Here are some numbered points:
tensor([-0.05, -0.41, 0.26, 0.96, -0.85, -0.62, -0.68, 0.24]) 0
tensor([-0.12, -0.29, 0.15, 1.67, -1.25, 1.08, -0.44, -0.77]) 1
tensor([-0.61, -0.71, -0.13, 0.84, 0.23, 0.01, -0.74, 0.58]) 2
tensor([0.96, 0.29, -0.30, 1.74, -0.74, -0.04, 0.48, -0.15]) 3
tensor([0.97, 1.04, -0.20, 0.47, -0.06, 0.24, 1.87, -0.80]) 4
tensor([-0.11, 1.12, -0.52, -2.50, 2.22, 0.09, 0.63, 0.44]) 5
tensor([-0.31, -0.63, 0.50, -0.86, 0.25, -0.29, 0.07, 0.52]) 6
tensor([0.95, -0.14, -0.12, 0.87, -0.46, 0.83, 0.29, -0.51]) 7
tensor([0.48, 0.32, -0.14, 0.13, 0.02, 0.29, 0.92, -0.35]) 8
tensor([-0.06, 0.35, 0.43, -0.20, -0.13, 0.37, -0.57, -0.34]) 9
tensor([-0.66, -1.92, 0.53, -1.96, 1.83, -0.28, 1.69, 1.60]) 10
tensor([-0.05, 0.93, 0.03, 0.42, -0.54, -0.72, 0.29, -0.29]) 11
tensor([-0.67, 0.23, 0.13, -1.32, 0.19, -0.75, -1.36, 0.64]) 12
tensor([0.41, -0.09, -0.56, -0.74, 0.67, 0.62, 0.35, 0.35]) 13
New points follow, each followed by the numbers of its two nearest points above by angle, nearest first.
tensor([-0.30, -0.18, 0.35, 0.51, -0.85, -0.80, 0.11, 0.24]) : 0 11
tensor([-0.67, -1.21, -0.01, -1.73, 1.58, -0.17, 1.14, 1.16]) : 10 6
tensor([-0.30, -0.54, 0.46, -0.65, 0.21, -0.08, 0.02, 0.32]) : 6 10
tensor([0.08, 0.17, -0.47, 0.22, 0.95, 1.22, -0.52, -0.43]) : 13 9
tensor([-0.50, 0.23, 0.00, -1.18, 0.20, -0.49, -0.98, 0.45]) : 12 6
tensor([-1.60, 0.37, 0.97, 3.15, -2.34, -1.47, -2.19, 0.22]) : 0 1
tensor([-0.09, 1.25, 0.01, 0.47, -0.71, -1.03, 0.48, -0.36]) : 11 4
tensor([0.03, 1.05, -0.03, 0.44, -0.61, -0.81, 0.47, -0.27]) : 11 4
tensor([-0.06, 0.16, 0.39, -0.33, -0.13, 0.60, -0.43, -0.38]) : 9 1
tensor([2.93, -0.54, -0.29, 2.46, -1.05, 2.58, 0.91, -1.44]) : 7 3
tensor([0.65, -1.52, -0.64, -0.77, 1.05, 1.57, -0.40, -0.73]) : 13 10
